Each row is where one point has got to under a steady rotation. How many ticks took it there?
The counts run from 0 to 156.
[-18.9  -7.3   9.4  11.7  27.5  -2.2  -6.7  14.5 -12.3  18.8 -12.4  -5.4
   0.7   5.9  25.0 -14.3  -1.1  10.7 -18.0  -3.1  11.7   1.5   0.6  -9.9
  -0.5   4.1  -9.5   3.0   6.4  -2.3 -14.3 -13.9 -10.3 -12.4  14.4 -11.1
 -13.3  15.0  30.0  27.4  22.2  16.6  -3.7  -7.6 -31.0  15.0  -2.5  11.2
 -16.3 -11.5 -32.0   1.4 -13.1   6.5   3.7   5.7 -23.1   4.2   4.9   4.2
   5.2] : 44
[ 24.7   8.5   0.7  -3.9   3.3  19.9  19.6  12.4   0.5 -41.2  -0.3  13.6
  11.7  11.6 -31.1  10.3  -7.3  -0.2   1.4  18.2  16.9 -17.4  -6.8   9.8
 -23.9 -25.5  11.4   9.0 -27.5 -25.6  11.1 -14.5  20.6   8.2 -13.6 -11.5
   6.9  -9.4   3.4 -10.8  -8.3  -9.2  13.2  13.7  14.2 -28.3   8.4   7.8
  -0.3  15.3  21.8  -2.3  10.5  -9.1   7.2 -11.0  17.1 -11.4  -9.1  17.9
   9.8] : 127
[-19.6  23.7   5.8  -6.1 -20.8  18.8  28.0 -35.6  17.2   6.0   2.8  -2.5
   3.1 -14.6  15.6  -4.4   5.3  -3.1  14.9 -19.3 -11.6  -1.9   0.7  -7.4
   4.0  11.6  -1.2  17.5  17.1  -3.4   3.0   2.6 -10.5 -20.7  -5.9   0.9
  -8.4 -14.5 -27.4  -6.7  -7.1   1.4  -8.1 -13.8  10.7  -9.2  -0.1  14.2
 -22.1  -9.7  22.7   9.3 -15.6  12.6   9.2  19.4  -0.9   9.5  13.8 -19.1
 -15.7] : 72
[-27.3  12.0   4.4 -13.5  25.8  18.2  24.6 -19.9  -8.3 -17.6  -9.3  -1.6
  -7.5  10.5   1.4  29.5   7.7  -2.6 -15.6 -18.6  14.4 -16.9  -4.8  10.4
   7.3   6.7   2.8 -17.8  14.7  13.9   9.1  -2.8  -7.6   5.6   4.7  -1.4
  -2.0  -9.3  21.2  14.1  18.3 -12.2 -12.2   1.5  -5.6  19.2   1.3  29.7
  -4.1  11.4  29.8  -5.2  17.2 -27.1  10.0 -17.9  -4.7   3.0 -15.7 -11.8
 -15.6] : 22
[  5.0   0.3  -0.8   0.0 -21.7   5.6 -26.8  -9.3   6.6  29.9  33.9  -4.7
 -10.3 -27.6  -0.7 -23.2  13.5  -6.6  16.5   7.5 -22.4   6.6   2.9   3.6
   6.2  12.0   0.1  12.2  12.3  -6.0  -4.0   5.6   3.9 -11.3  -1.3  -1.2
   0.8   8.7  12.3 -14.1  -3.7  -3.5  18.2  -2.1  10.1  14.6  -0.4  -8.1
 -18.3   3.5 -31.1  13.8 -20.9  29.1  -7.7   4.0  -5.2   7.9   3.5  -6.3
   7.5] : 28
[ 28.8   1.6  -3.2  -9.0  38.9  14.3  -7.9  14.8 -10.0 -13.4   9.5  -3.4
   1.2  10.1 -25.2  -2.8 -12.6 -13.3   0.7  29.6  10.3  -7.1  -1.7  12.6
 -11.6 -26.0   2.4  -4.3  -7.7  -7.6   2.8 -16.5  33.8   2.9   4.2  -4.3
   7.7  11.1  29.6  -1.7  -1.3  -8.4  11.0 -25.0  18.4   9.2   2.4  -7.4
  15.7 -10.2  -3.9  14.4  13.1 -12.8 -13.7  -3.4  -0.5 -28.5 -27.5  18.4
  14.8] : 65
[-15.3  -4.6   4.5  15.1 -23.9   4.0  -7.9   1.7  -4.8   1.2   9.5  20.4
 -16.2 -11.8  -9.9  -8.0  17.8  11.2  -4.3  -2.7 -27.8  -2.7  -8.2  -1.6
  11.8  33.9  11.1  -8.9 -18.1   9.8   5.0   7.6 -14.1 -12.6   4.2  14.6
 -13.8   4.6  -3.6   1.2 -12.3  -3.5  15.2  24.8   8.9  -6.8   7.1  -2.7
 -15.5  22.0 -15.8 -27.6   2.6  12.0  17.5 -17.3  -1.7  15.5  15.1  -6.6
  -0.4] : 59
[  9.3   0.9 -22.5  -5.6   0.2  -6.5  -9.7   3.8  -2.8  -7.6  -7.8   4.7
  12.0 -17.7 -15.4  12.1  -5.0 -11.2  -0.6  14.7 -12.8  23.7  35.2  32.3
  10.6   0.7  20.4  -8.4 -11.5  19.5   8.9  16.8  -4.0  11.2  -4.3  -5.8
  17.8  -3.8 -14.3  12.2   1.8  -5.2   4.3  -5.4  -0.7  30.2  26.5 -27.5
  40.6  -7.6   3.9   2.5  22.6 -28.7  -1.2  -4.9  -5.9  13.1  -8.8   2.1
 -10.7] : 67
[-31.1 -21.9   9.5  10.8  14.2   1.6 -10.0 -13.2 -11.1   1.2  -8.1 -12.5
  -7.6  13.7  20.0  15.9   5.9   0.2   4.8 -33.2   0.9   0.2  -2.8 -19.2
   9.4  -0.2  -6.1 -11.4  12.2  -8.6  -7.5 -28.7   8.8   5.4  12.1  22.3
 -23.9   4.7  29.9   8.7   7.9 -10.9 -16.4   6.9  -6.6 -19.9 -58.9  17.0
 -13.2   7.4  -9.4  -1.2   1.1  10.6  -9.2 -20.1  12.2  -1.8   6.8  -6.8
   7.9] : 132
[-22.6 -32.1   1.4  16.2  14.3 -13.2 -17.8  15.3 -14.2  -0.3  -3.7  -5.3
  -8.3  -7.6   5.6   5.8  -1.4  -0.4  -1.6 -23.9  -5.2  16.5  15.1  -6.2
  26.9  -4.4  -1.5 -26.3   6.3  -6.1  -9.8 -21.7   9.9   6.5  12.8  12.4
  -5.2  14.8  23.8  23.1  21.0  -1.8  -7.3   7.5 -27.2  -3.7 -31.1  -5.9
  -2.1   5.8 -20.1  -3.6   6.5   9.9  -8.5 -19.5   3.7  10.9 -16.2   6.9
   8.5] : 8
[ 12.7   4.4   1.8 -17.0  16.1   3.7  14.7  17.6 -14.8 -32.0 -15.5  11.1
   7.1   5.1 -10.9  28.7  -6.6  -5.4   0.3  -4.4  14.5   2.8  -7.2  17.9
   2.3  -3.1   7.8  -9.6 -25.5  -0.7  19.9 -11.8   5.4  16.3   0.1  -8.6
   7.0 -17.2   4.7  -6.3   6.8  -7.3  -9.4  13.4  -9.2 -11.5  12.0   2.3
  -3.6  24.1  18.1  -8.5  20.3 -19.2   0.6 -21.1   4.5  14.9  -8.4  10.9
  11.9] : 128
[ -5.8  -2.6  10.7   2.1  11.6 -15.1  19.2   0.6   5.2   3.1 -22.1 -25.1
   5.4  23.0   4.9  10.5 -15.8  -5.1   4.8 -10.2  10.9   1.2  17.7 -23.5
 -13.4 -18.4  -7.4   0.0  11.4  -2.9  -7.8  -7.6   6.6  18.3  -6.9  -2.8
 -16.0   9.4 -17.7  13.4   2.1   1.6 -31.6  -0.4 -10.7 -23.4 -24.1  -6.2
  19.3 -18.1  23.1 -11.0   5.3 -13.4 -11.1   4.6  20.5 -19.5   1.2  -8.2
   8.5] : 52
[ 12.4   5.6  -5.7  -9.5   0.6  17.6 -22.5   5.0   2.4   6.7  28.5   0.9
  -1.4 -19.9  -0.3 -34.8  10.7  -2.6   2.9  34.5  -4.0   5.7  -9.8  -0.1
 -10.6  -9.0  -9.9  13.7  -1.1 -11.4  -0.1  -6.4   8.3 -15.7   5.5  -4.8
   2.3  15.0  12.8 -17.9  -7.0  -2.2  40.9  -6.6  25.7  13.4  23.8  -6.1
  -9.6  -8.2 -30.4  22.6 -11.0  18.4  -6.5  12.6   0.4  -4.3   2.8  13.6
   6.3] : 46
[-20.1 -18.7   9.7  25.6  -6.3  22.2 -12.1  -5.3  -2.0 -12.8  -6.8   2.0
  -2.0  -1.9 -20.8   6.4   1.7  -7.0 -37.4  13.9   0.8  -7.2  -1.6  -8.9
  23.1  19.0   4.8  -6.9 -12.6   0.9 -13.9  -1.1  -0.5 -18.9   3.2  26.4
 -10.8   5.1  -2.5  36.2   5.7  -1.4  33.5  30.8  26.6  -4.8   1.0  28.4
   4.1   1.3  -4.6  -3.8  16.4  -4.2  -1.5 -22.0   9.5 -12.5  11.7  15.8
 -24.5] : 24
[ 20.7  -2.1  -8.2   6.4  -3.8  -9.7 -15.4   4.2   5.0  17.2  11.2   7.0
 -12.0  -3.7   6.2   4.7   4.2  -9.7  24.2 -11.7 -12.4  13.9  12.1   7.2
   8.2  26.7  28.5 -15.0  13.8  19.5   5.9  31.5 -10.6  -6.7   7.0  -8.1
   7.2   3.9  -2.9  -4.9   9.5  15.0 -26.0   1.3 -23.4  18.9   8.2 -21.0
   6.6  -6.7 -23.7 -12.1   6.3  -1.4  -3.3 -21.7 -18.2  14.6  -7.0 -12.8
   2.1] : 120
[ 10.0  -4.5   6.9  20.5 -22.5  -3.1  -3.6 -13.8  24.9  20.9  -4.2  -4.4
 -10.1  10.1  -1.4 -13.4 -13.6 -12.7  -5.5  15.6   1.6  -1.5   3.4 -14.3
  -0.6   6.3  12.9  19.6  19.0  -1.7 -20.2  23.5   2.9 -17.6 -10.4  12.1
  -7.7  24.0 -38.1  10.6  -8.8  25.2  -3.5  -0.8   5.4 -17.2  11.7  -5.2
  20.2 -34.2  -9.8  -0.4  -3.8   6.7   9.0   5.3   7.8 -25.5  14.4  13.8
  -5.2] : 104
[ 17.4   6.6 -14.5  -5.4   0.0  -3.9   6.0  -8.3  17.1  25.6   2.7  -3.1
   7.2   5.7  -2.7  -5.1   4.2  16.2   0.9  25.7  -9.3 -18.4  -4.1  -0.2
 -24.3  12.1   7.5   0.8  -1.0  31.7   3.8  25.9 -17.2 -10.5 -10.0   8.3
   4.0   8.0 -17.2  -7.3 -11.7  15.5  -3.7  -6.7  21.1  22.3  28.8 -24.1
  32.0 -11.8   5.3 -10.0  16.7 -17.7  15.1  19.3  -7.0  -9.0  20.5  -3.0
  -0.7] : 32
[ 10.4 -20.3 -11.5   9.1 -10.9 -28.8  -2.6   6.4  14.6  10.0  11.8 -10.9
   4.6   2.2   0.4 -16.9  -6.3  25.2  20.4  20.2 -10.0   3.5   3.3 -14.6
 -14.1 -10.8  -0.6   8.5 -12.2  -8.8   3.3  -2.5  11.4   9.3  -4.9   1.6
 -10.1  15.7 -15.6  -1.7 -21.8   2.7   4.3   3.7   1.9 -14.6  -5.9 -46.2
  17.7  -0.6 -16.2  -5.1   3.5  11.7 -15.5  14.9  11.3 -15.9  16.8   6.5
  18.9] : 140
[ 18.1   7.7 -12.9 -15.2  30.2 -14.4  -8.7  21.3  -1.7  16.3  -9.2   7.5
  -7.0  14.1   6.8  10.2 -13.1   4.4  -4.4  13.6  14.5 -16.3  -4.5  -1.0
 -14.9  -5.8  11.5 -13.3  -1.2  25.3  -6.9  -1.2   5.2  -0.5   9.8 -12.8
   2.0   9.9  14.0   3.6  21.9  12.9 -16.2  -8.2 -17.3  30.0  24.6 -16.8
  19.6  -9.0 -26.5  -9.3  15.6 -28.5  13.8  -8.4 -29.1 -19.3  -5.9   8.1
  15.7] : 155
[  7.3  12.7  16.6  -8.6  10.5  11.3   5.4  25.4 -11.1  -9.1 -12.7  21.5
   6.0  16.1  -8.8  10.9  11.8   1.3  -2.1   1.9  33.9 -22.5 -23.0  14.2
 -11.2  17.3  15.5   2.8 -10.6   3.7   2.4  15.8 -16.2 -11.5   5.8 -20.3
  -3.9  -5.5  14.8  -9.5   9.2  14.1 -10.5   8.8 -20.1  -3.8  17.9  22.6
 -24.5   5.5 -11.3  -7.5  -0.4 -15.0  22.8 -17.4 -19.9  11.9 -12.2  -1.4
  -4.2] : 75
[  4.4 -19.6   8.3  12.4  13.6 -21.8  18.4  13.2   0.6  -4.1 -17.7  -8.5
   5.9  19.6  -9.6   2.6 -23.7  12.5  -5.9   6.7  16.2   2.2   4.0 -17.9
 -16.8 -29.2  -6.6  10.9 -19.3 -12.6  -5.2  -9.6   9.8   9.8  -8.2  -5.5
  -4.9   3.5 -20.5  12.4  -4.4  10.3  -8.6   3.3 -10.6 -28.5   5.7 -16.8
  34.0 -12.5  16.7  -4.9   6.8 -20.8  -5.6  18.6   5.4 -17.9   8.6  11.6
   7.2] : 34
[  7.3  19.3  23.2   1.7 -20.0  24.4  16.3 -37.5  21.6  -1.2  11.4  -0.1
  -5.9   7.3 -11.5  -8.0   2.2  -6.1  -3.1  -0.6  12.4 -20.4 -21.7  -4.1
  -4.5   6.9  -1.5  19.5  10.3 -19.9   1.2  11.2  -6.3 -21.9  -5.5   0.7
   1.0   8.7 -16.6 -22.7  -3.4   5.4 -10.3   8.5  28.0 -17.2   6.6  24.5
 -28.0 -22.5  14.1  14.0 -16.0  18.2  -1.6  -8.0  10.3 -14.4   6.7  -5.6
 -12.4] : 73
[  4.2  -9.4 -11.4  13.8 -15.6  -9.2  -9.5  -6.3  15.2  -8.9   1.0  -0.5
  -1.5 -19.4 -15.5   6.1  -0.8 -13.7  11.3   8.3 -23.0  19.0  30.5  11.2
  15.0  13.0  11.9  -1.9  -6.5   3.0   3.2  13.2  -4.6   9.6 -10.1  11.5
   9.9  -3.7 -31.4  10.5  -8.7  -1.1  15.4  12.2  13.1  -0.9   6.7 -38.3
  41.4  -7.3  12.8  -3.3  14.8  -3.2 -10.6  -6.3  23.0   2.8  13.9  12.6
  -8.0] : 68
[  1.3 -12.2  15.8  18.3 -14.5 -11.4  -3.6  17.9  -6.2   2.2 -13.8  -7.0
   2.0   4.3   5.4   0.4 -15.0 -14.9  23.5 -22.7  18.1  24.9  21.7  -7.2
   1.2  -0.5   5.6   8.1   3.7 -27.1  -5.1   3.0  -1.5   6.0  -1.6 -25.0
  -6.7  -5.9 -12.5  12.2   9.7  14.1 -16.1  -8.2 -38.3 -33.3 -12.9 -11.8
 -18.3 -19.2 -15.2   1.9 -22.3   8.8  -7.1   7.1  -2.9  11.7  -3.5  -1.0
   4.1] : 88
[ -0.2  15.6   0.4 -15.5  11.4 -13.7  18.4   9.0   0.2  22.7 -17.9 -11.4
  18.2  13.6  30.7  -4.1 -18.0  17.4  13.9  -5.6  24.2 -16.4   5.5  -6.9
 -22.4 -16.9  -2.7  12.0   9.6  -5.0   8.3 -10.0  -5.5   4.8   4.7 -32.4
  -8.0  -4.1  -3.1  -6.0   4.0  20.7 -25.1 -35.4 -28.8  -1.9   6.9   3.1
  -6.0 -15.2   0.9  11.8 -23.0  -1.3   7.9  37.4 -13.2  -7.0   7.8  -6.9
   4.3] : 124
[ 25.7   7.7 -13.3 -17.0  34.4 -10.5  -2.1  14.5 -15.2  -9.1  -7.1  -4.0
   4.5   1.9 -15.8  17.4  -8.8 -18.3   0.8   3.5   8.8   2.6  14.4  17.6
  -4.0 -16.0  14.1  -5.3  -4.0   1.6   1.4  -1.2   7.0  17.0   0.4 -16.0
  25.4   5.1  18.3   9.0  13.1   4.9 -17.9 -10.9  -5.0   8.9   8.5 -12.1
  28.5  -4.5  -1.3   5.6  16.7 -27.6  -6.4  -1.9 -12.1  -7.6 -21.5   6.7
   4.4] : 66
[ 32.7   5.1 -13.6 -17.0  26.7 -17.1 -15.9  28.3  -8.4  -6.0  11.5   4.6
  -1.8   0.0  -6.3   6.3  -2.7  -9.0  27.2   4.9   4.0   6.4  -2.8  19.6
 -15.0 -11.0  14.8 -18.6  -0.7   1.8   7.2   3.9  19.0  19.7   2.5 -22.0
  11.9   8.3  21.5 -25.5   5.6  -2.8 -13.2 -14.6 -16.0  10.9  -0.4 -39.0
  14.4   7.7 -12.7  -7.1  10.7  -7.3 -13.1  -9.9 -15.9  -0.7 -27.0  -3.7
  20.9] : 48
[  1.1  28.8  -7.7 -17.3   1.7  14.1  19.1 -15.9  -0.6   5.0  -7.0  -0.2
  15.4  -5.0   6.7  -6.4   0.9   4.1  -1.4  20.1   8.5  -9.8  -2.5   6.6
 -20.3 -11.2 -10.5  15.3  -1.0   3.8  10.9   8.8 -15.2  -5.5  -9.3 -24.7
   1.8  -9.6 -19.8  -9.1  -7.8   7.2   8.1 -24.2   7.1  12.6  27.4   8.9
   0.2 -13.2  19.4  18.4 -19.2  -8.7  11.8  38.8  -3.2   6.2   7.3   0.8
  -5.1] : 125
[  2.4  19.7   5.5 -13.6  16.3  -1.2  16.7  -3.3 -13.5  -2.1 -10.1  20.0
   6.4  25.7   3.1  13.3   7.2  18.0 -17.6  -5.2  27.2 -29.5 -26.8  -0.7
 -15.8  -0.7   1.8  -7.4  -7.3  17.3  16.1   6.9 -12.2  -6.9  11.1  -5.7
  -5.6  -0.7  16.7 -13.6   7.3   5.8 -20.0   2.4 -15.1   9.6  13.0  16.7
 -11.0  26.4   7.1 -16.2  15.1 -11.5  29.7   0.2 -18.2   5.7  -7.9  -8.2
   6.3] : 93
[-33.0 -15.7   6.5   7.8  22.4   0.5   2.3  -5.4  -9.9  -5.7 -17.0 -20.1
   7.6  19.6   1.7   6.1 -12.2   8.4 -26.0  -1.0   6.5  -7.4  -5.2 -13.9
   5.1 -22.6 -21.6 -10.8   2.8 -17.7  -9.3 -29.1  11.5   8.6   9.5  18.5
 -19.9   3.7  20.6  31.6   3.3 -12.1   5.0  13.6  -4.2 -12.5 -36.5  22.9
   0.9  -0.3   0.4   2.5   6.6  -5.9  -0.5  -6.8  13.8 -19.0   4.7   4.7
  -4.0] : 114
[  3.1  16.0   9.3 -17.4  31.6  16.3  15.5  11.1  -7.2 -29.3 -12.9   2.1
   8.9  18.3  -8.4  11.4  -7.8   7.0  -7.5   6.7  24.5 -20.6 -19.8   2.3
 -21.4 -24.1  -8.1  10.8 -11.0 -15.3  10.8 -23.4  13.3   5.0   5.2  -9.6
  -3.3   2.1  21.4 -14.0   5.5  -6.9  -4.2  -1.6   1.3 -19.4  -0.5  18.0
 -17.1  11.7  12.2   4.9   7.2 -11.6   8.6   3.1   2.2 -18.7 -12.2   3.8
   7.3] : 3
